Here are the same points, seen from different sides; a view may also be mirrored.
A view may leave some points out. In some views, one point has been moved. Which views, in the order they come, and which point in each? Write no view if no view has one.
Scene 1:
A:
  zosuv [ 20 -10 -15   3]
  vinaz [ 21 -11  -9   6]
  maz [33 12  1 -2]
  gita [36 13  1 12]
  bimo [ 17 -12 -15   6]
  bukid [28 14  1  4]
B:
  vinaz [  9 -45 -16  -7]
  bimo [ 13 -45 -15   0]
  Senon [-15 -53 -18 -16]
  gita [ -8 -63 -29 -14]
  zosuv [ 10 -48 -14  -2]
  maz [ -7 -63 -27 -18]
C:
  maz [-48  40 -25 -19]
  bimo [-71  47  -4  -6]
  gita [-45  33 -23  -9]
  vinaz [-63  44  -4  -8]
  zosuv [-67  49  -6  -7]
  bukid [-50  35 -24 -17]
  Senon [-48  34 -23  -5]
D:
  gita [ -4   1 -21  33]
  maz [ -2  13 -15  33]
  bukid [ -5  11 -18  30]
  zosuv [-15   5   5  16]
  Senon [ -3  -1 -17  29]
  vinaz [-17   4   3  21]
  bimo [-20   5   6  13]
E:
  Senon [-11   4  -1 -12]
  zosuv [  6 -15 -15 -11]
  bimo [  9 -12  -9   0]
  vinaz [  6 -12 -13  -4]
F:
  bimo [23  3 15 43]
  maz [43 20 36 54]
  Senon [41  7 40 55]
  vinaz [27  5 22 43]
  zosuv [28  4 16 44]
  gita [41 10 44 55]
G:
  bukid [-15 -28  -9  17]
  gita [ -6 -30  -6  15]
  bimo [-11  -7 -13  40]
  zosuv [-11  -8 -16  36]
  maz [-17 -27 -13  13]
  Senon [ -3 -29  -9  18]
Moved in: B, E
  moved in B: gita
  moved in E: bimo
